In the data rows, 128 means zero.
Some points, each followed by its number:
[178, 136, 197, 29, 115, 176, 105, 134, 110, 103, 125, 109, 166, 85, 127, 94, 123, 162, 113, 113, 78, 150, 166, 51, 93, 80, 139, 211, 93] 0
[182, 137, 120, 85, 138, 147, 74, 174, 132, 122, 98, 149, 110, 124, 98, 151, 141, 126, 122, 127, 113, 148, 115, 130, 114, 18, 120, 144, 108] 1
[126, 161, 60, 157, 178, 139, 105, 138, 105, 104, 160, 128, 106, 125, 103, 56, 128, 151, 122, 79, 140, 117, 107, 217, 172, 200, 119, 106, 180] 2
[148, 111, 122, 173, 103, 118, 142, 87, 180, 115, 172, 136, 103, 118, 164, 144, 26, 121, 118, 118, 217, 104, 142, 152, 73, 187, 174, 147, 193] 3
[123, 106, 119, 64, 88, 90, 123, 137, 131, 137, 72, 152, 115, 115, 148, 181, 121, 125, 125, 171, 159, 158, 114, 96, 89, 119, 128, 136, 106] 4
[125, 169, 163, 154, 145, 105, 69, 165, 50, 89, 212, 173, 128, 172, 91, 129, 157, 141, 135, 170, 76, 83, 191, 168, 144, 135, 106, 126, 144] 5
[160, 154, 116, 137, 165, 184, 125, 121, 194, 94, 152, 149, 142, 78, 155, 118, 130, 124, 165, 105, 145, 148, 89, 185, 130, 138, 140, 138, 140] 6
[116, 104, 155, 186, 102, 80, 152, 122, 128, 120, 125, 137, 156, 127, 127, 148, 135, 173, 101, 137, 176, 92, 145, 164, 123, 199, 127, 96, 204] 7
[133, 68, 137, 46, 134, 114, 99, 144, 141, 154, 76, 157, 145, 71, 129, 195, 150, 105, 107, 159, 99, 126, 87, 135, 123, 63, 134, 100, 114] 8
[91, 133, 188, 146, 107, 121, 119, 99, 135, 124, 147, 155, 182, 87, 140, 129, 176, 169, 119, 150, 149, 142, 119, 94, 118, 144, 178, 103, 139] 9
[118, 128, 138, 119, 140, 119, 171, 109, 125, 158, 183, 110, 79, 118, 169, 132, 141, 140, 123, 110, 123, 108, 131, 155, 123, 141, 116, 155, 104] 10
[158, 87, 83, 201, 140, 112, 108, 163, 144, 141, 78, 109, 137, 172, 124, 109, 76, 127, 155, 117, 149, 92, 97, 184, 102, 142, 109, 134, 187] 11
[149, 104, 140, 152, 154, 116, 103, 151, 144, 117, 63, 152, 151, 139, 127, 152, 108, 91, 120, 143, 126, 172, 121, 99, 97, 92, 123, 137, 123] 12
[148, 95, 142, 143, 90, 107, 122, 127, 113, 121, 93, 113, 139, 97, 116, 145, 168, 130, 123, 175, 183, 117, 189, 96, 123, 108, 143, 151, 128] 13
[103, 151, 144, 156, 107, 151, 97, 102, 137, 115, 130, 136, 163, 109, 124, 128, 187, 164, 117, 156, 213, 156, 121, 27, 130, 130, 153, 148, 152] 14
[113, 156, 148, 222, 165, 151, 160, 154, 92, 107, 184, 123, 128, 159, 155, 90, 108, 134, 172, 72, 77, 112, 169, 135, 189, 161, 83, 156, 80] 15
[139, 119, 120, 156, 150, 143, 100, 159, 85, 122, 179, 134, 91, 127, 63, 107, 159, 159, 154, 92, 157, 114, 207, 111, 169, 124, 116, 88, 132] 16
[101, 93, 156, 56, 106, 74, 193, 140, 128, 179, 130, 72, 88, 158, 167, 132, 76, 164, 106, 142, 88, 136, 127, 112, 101, 122, 164, 171, 131] 17
[136, 135, 109, 131, 102, 152, 92, 115, 90, 107, 156, 169, 159, 120, 69, 153, 180, 110, 124, 103, 117, 132, 152, 101, 179, 89, 86, 75, 100] 18
[185, 155, 135, 94, 163, 152, 54, 118, 139, 127, 188, 166, 76, 118, 136, 187, 144, 126, 140, 107, 186, 81, 110, 178, 196, 69, 180, 126, 117] 19
[127, 159, 115, 128, 122, 105, 101, 187, 102, 181, 170, 109, 89, 129, 89, 185, 92, 101, 94, 159, 137, 164, 169, 89, 160, 83, 118, 101, 135] 20
[83, 144, 159, 66, 156, 126, 147, 118, 51, 173, 134, 141, 131, 116, 128, 88, 155, 182, 128, 111, 144, 104, 157, 54, 114, 102, 132, 138, 107] 21
[136, 110, 104, 112, 108, 136, 121, 111, 109, 87, 122, 98, 143, 106, 113, 164, 99, 90, 115, 188, 147, 109, 119, 145, 113, 125, 151, 129, 113] 22
[78, 107, 140, 158, 104, 95, 133, 141, 117, 174, 111, 91, 172, 83, 163, 150, 39, 94, 99, 125, 83, 169, 120, 95, 91, 134, 148, 132, 150] 23
[163, 56, 126, 126, 152, 82, 137, 107, 161, 144, 116, 166, 83, 152, 108, 86, 93, 183, 107, 148, 182, 64, 57, 154, 137, 143, 159, 120, 158] 24
[142, 90, 121, 70, 131, 116, 177, 95, 107, 116, 87, 136, 129, 145, 125, 118, 109, 162, 114, 109, 72, 120, 97, 144, 144, 117, 130, 156, 89] 25
Which three points above are nearest to each new point by angle? Their numbers follow each, nearest first.
[139, 198, 169, 167, 157, 160, 155, 174, 151, 113, 188, 147, 92, 199, 169, 161, 121, 137, 138, 106, 84, 121, 155, 136, 157, 130, 126, 110, 87] -> 15 5 10
[93, 139, 192, 122, 136, 98, 188, 132, 112, 122, 157, 94, 126, 144, 158, 119, 185, 171, 132, 101, 68, 99, 102, 91, 140, 94, 158, 100, 129] -> 21 17 9
[126, 156, 133, 116, 109, 118, 200, 125, 120, 175, 150, 95, 67, 150, 137, 0, 87, 165, 137, 63, 121, 126, 143, 162, 129, 209, 162, 141, 197] -> 2 17 10
[196, 131, 126, 88, 144, 142, 82, 132, 164, 93, 137, 133, 93, 148, 76, 183, 110, 115, 124, 155, 180, 109, 114, 147, 146, 119, 132, 83, 88] -> 19 1 22
[139, 151, 137, 135, 159, 159, 124, 112, 100, 109, 157, 119, 119, 126, 107, 128, 151, 138, 147, 96, 88, 79, 136, 128, 172, 67, 156, 120, 99] -> 19 18 16
[146, 130, 124, 129, 66, 137, 143, 150, 137, 132, 89, 157, 171, 107, 123, 122, 118, 121, 133, 125, 83, 179, 142, 82, 89, 118, 98, 172, 91] -> 0 12 4
[122, 119, 120, 119, 110, 103, 153, 116, 141, 172, 131, 107, 95, 125, 116, 118, 141, 190, 91, 105, 146, 134, 153, 99, 150, 137, 153, 144, 136] -> 17 21 10
[152, 126, 177, 168, 156, 122, 144, 163, 75, 98, 68, 128, 131, 120, 106, 145, 165, 148, 107, 109, 61, 108, 133, 121, 117, 156, 78, 130, 91] -> 15 5 25
[110, 105, 104, 170, 138, 84, 195, 155, 129, 115, 74, 112, 131, 118, 120, 106, 171, 170, 163, 123, 89, 129, 65, 213, 73, 174, 135, 121, 115] -> 11 25 7
[94, 55, 167, 61, 105, 68, 222, 120, 125, 173, 113, 66, 117, 158, 170, 147, 77, 192, 106, 140, 81, 124, 103, 96, 83, 129, 183, 163, 119] -> 17 25 23
[145, 164, 85, 154, 149, 153, 78, 129, 129, 105, 131, 136, 136, 140, 96, 114, 139, 130, 148, 111, 153, 120, 134, 131, 160, 148, 64, 137, 147] -> 2 16 18
[127, 80, 134, 13, 135, 102, 103, 140, 137, 177, 77, 176, 110, 56, 123, 203, 128, 105, 94, 145, 99, 144, 84, 130, 137, 65, 163, 113, 92] -> 8 4 1
[133, 192, 164, 169, 141, 153, 146, 148, 134, 122, 191, 157, 98, 185, 154, 166, 119, 144, 130, 111, 100, 116, 138, 153, 167, 149, 121, 103, 93] -> 15 5 10
[198, 153, 148, 116, 110, 185, 114, 96, 143, 118, 146, 135, 94, 172, 93, 183, 80, 133, 50, 142, 181, 107, 157, 138, 169, 114, 123, 189, 100] -> 19 22 20
[91, 71, 124, 148, 109, 97, 101, 133, 94, 158, 106, 92, 130, 59, 111, 133, 76, 91, 85, 169, 160, 155, 134, 98, 98, 92, 128, 136, 150] -> 23 13 22
[156, 139, 143, 86, 177, 122, 115, 125, 155, 129, 118, 113, 133, 156, 124, 180, 155, 118, 128, 148, 128, 110, 118, 144, 82, 130, 135, 129, 114] -> 8 1 4
[137, 105, 70, 87, 141, 136, 126, 95, 160, 137, 122, 89, 78, 154, 139, 138, 70, 79, 109, 159, 220, 103, 170, 128, 139, 186, 151, 135, 166] -> 3 22 24
[151, 153, 104, 79, 180, 123, 51, 163, 158, 148, 136, 148, 122, 215, 159, 149, 100, 128, 166, 94, 145, 128, 82, 147, 154, 141, 136, 133, 169] -> 19 11 2
[124, 105, 114, 129, 115, 72, 185, 151, 161, 127, 89, 135, 105, 130, 144, 111, 145, 166, 159, 145, 136, 132, 65, 210, 64, 154, 148, 142, 134] -> 24 11 17
[161, 174, 122, 106, 138, 174, 116, 103, 96, 129, 108, 187, 109, 128, 98, 92, 175, 193, 98, 78, 162, 123, 111, 145, 181, 108, 123, 151, 90] -> 19 18 21
[110, 108, 71, 126, 46, 113, 124, 161, 123, 138, 52, 114, 141, 115, 128, 152, 126, 92, 149, 144, 147, 180, 110, 162, 85, 109, 109, 86, 131] -> 4 12 8
[100, 110, 78, 152, 113, 112, 115, 123, 125, 138, 129, 83, 149, 104, 124, 137, 122, 128, 143, 119, 134, 172, 114, 127, 146, 132, 135, 121, 134] -> 23 11 20
[123, 134, 119, 108, 123, 117, 164, 100, 139, 92, 134, 179, 139, 171, 154, 115, 118, 145, 119, 176, 162, 120, 86, 171, 125, 177, 144, 167, 142] -> 24 3 7
[150, 86, 133, 91, 107, 108, 150, 94, 168, 174, 144, 90, 86, 84, 145, 137, 85, 160, 125, 144, 213, 157, 147, 109, 131, 86, 140, 159, 127] -> 17 3 4
[107, 145, 155, 149, 115, 115, 138, 109, 162, 108, 126, 111, 157, 99, 153, 147, 123, 95, 115, 160, 125, 165, 138, 112, 72, 139, 134, 126, 114] -> 23 9 12
[130, 117, 127, 127, 145, 117, 150, 117, 169, 127, 116, 145, 135, 105, 157, 136, 100, 136, 173, 156, 149, 128, 71, 135, 93, 78, 173, 133, 111] -> 6 4 8
[117, 108, 86, 137, 97, 160, 108, 114, 137, 104, 163, 102, 120, 148, 154, 113, 92, 102, 140, 115, 166, 96, 124, 121, 139, 165, 143, 117, 131] -> 3 22 2
[109, 146, 130, 162, 147, 160, 89, 146, 130, 182, 197, 156, 108, 164, 157, 103, 77, 62, 147, 132, 98, 123, 109, 129, 199, 87, 131, 158, 114] -> 15 19 20
[146, 77, 116, 167, 164, 120, 117, 136, 170, 133, 116, 147, 150, 145, 117, 132, 122, 143, 133, 77, 96, 127, 118, 117, 154, 102, 140, 142, 150] -> 11 12 24
[107, 209, 182, 206, 133, 161, 119, 132, 94, 113, 207, 139, 150, 158, 148, 80, 148, 180, 126, 75, 105, 118, 140, 84, 177, 173, 101, 121, 104] -> 15 5 16
[173, 129, 123, 137, 105, 140, 144, 156, 123, 45, 99, 135, 146, 134, 103, 196, 140, 84, 92, 119, 57, 135, 121, 144, 140, 136, 70, 131, 66] -> 18 12 25
[97, 101, 98, 131, 103, 107, 136, 122, 127, 138, 124, 97, 138, 123, 136, 136, 108, 115, 138, 126, 141, 171, 140, 122, 124, 120, 138, 130, 132] -> 23 4 17
[149, 185, 103, 129, 183, 166, 131, 134, 159, 100, 127, 115, 139, 172, 99, 170, 157, 95, 138, 121, 128, 110, 131, 173, 136, 104, 126, 123, 79] -> 19 6 1
[188, 144, 87, 99, 200, 123, 186, 124, 159, 170, 136, 140, 69, 196, 106, 106, 106, 161, 123, 61, 108, 130, 144, 140, 173, 58, 161, 173, 82] -> 25 1 19
[135, 148, 109, 108, 179, 152, 60, 136, 136, 131, 131, 137, 128, 156, 150, 135, 112, 105, 156, 89, 138, 120, 86, 137, 162, 159, 114, 127, 175] -> 2 19 6
[171, 128, 48, 98, 132, 159, 121, 106, 142, 158, 128, 72, 115, 168, 105, 95, 73, 109, 168, 60, 76, 213, 141, 102, 163, 117, 106, 190, 82] -> 25 0 15
[84, 139, 166, 146, 164, 97, 93, 112, 97, 128, 176, 112, 100, 175, 158, 119, 136, 137, 152, 120, 136, 65, 136, 128, 139, 187, 107, 135, 179] -> 5 7 15
[120, 148, 67, 154, 147, 134, 132, 85, 210, 146, 181, 135, 145, 95, 191, 150, 98, 114, 201, 127, 192, 175, 67, 145, 119, 97, 173, 147, 124] -> 6 3 19
[158, 114, 120, 33, 138, 139, 170, 98, 142, 161, 145, 133, 52, 182, 138, 117, 66, 106, 71, 160, 108, 93, 109, 124, 151, 86, 147, 187, 117] -> 17 25 24
[138, 143, 139, 118, 172, 93, 145, 136, 111, 120, 111, 160, 89, 154, 161, 139, 157, 136, 129, 140, 143, 89, 103, 180, 117, 110, 133, 104, 132] -> 24 19 10
[119, 199, 157, 151, 162, 156, 112, 131, 127, 155, 185, 147, 125, 133, 140, 102, 125, 162, 128, 111, 117, 146, 131, 84, 146, 126, 132, 143, 98] -> 15 21 14
[143, 115, 150, 185, 100, 102, 166, 167, 143, 127, 121, 152, 112, 162, 142, 112, 130, 122, 137, 101, 43, 139, 111, 177, 130, 132, 139, 100, 127] -> 15 11 25
[128, 125, 120, 136, 127, 134, 107, 148, 132, 125, 133, 106, 146, 125, 141, 126, 138, 148, 153, 98, 96, 156, 79, 120, 154, 110, 93, 126, 147] -> 6 15 1
[75, 115, 119, 103, 122, 116, 120, 122, 119, 95, 122, 146, 158, 107, 145, 187, 141, 107, 111, 174, 81, 167, 66, 102, 152, 150, 106, 113, 102] -> 8 4 22
[96, 151, 97, 190, 144, 115, 128, 136, 159, 105, 108, 105, 176, 124, 111, 141, 166, 86, 154, 121, 108, 150, 125, 190, 109, 128, 131, 69, 102] -> 6 11 2
[145, 88, 105, 178, 124, 122, 127, 109, 154, 107, 152, 115, 121, 127, 143, 154, 35, 109, 130, 129, 163, 108, 132, 150, 92, 163, 161, 128, 173] -> 3 11 7
[106, 102, 137, 86, 57, 135, 143, 95, 73, 162, 147, 120, 147, 146, 139, 114, 129, 180, 99, 162, 116, 126, 121, 139, 167, 166, 142, 129, 128] -> 17 25 21
[145, 126, 156, 143, 105, 136, 147, 120, 165, 107, 137, 159, 134, 105, 129, 182, 140, 125, 102, 174, 112, 121, 115, 146, 123, 89, 156, 153, 101] -> 8 22 1
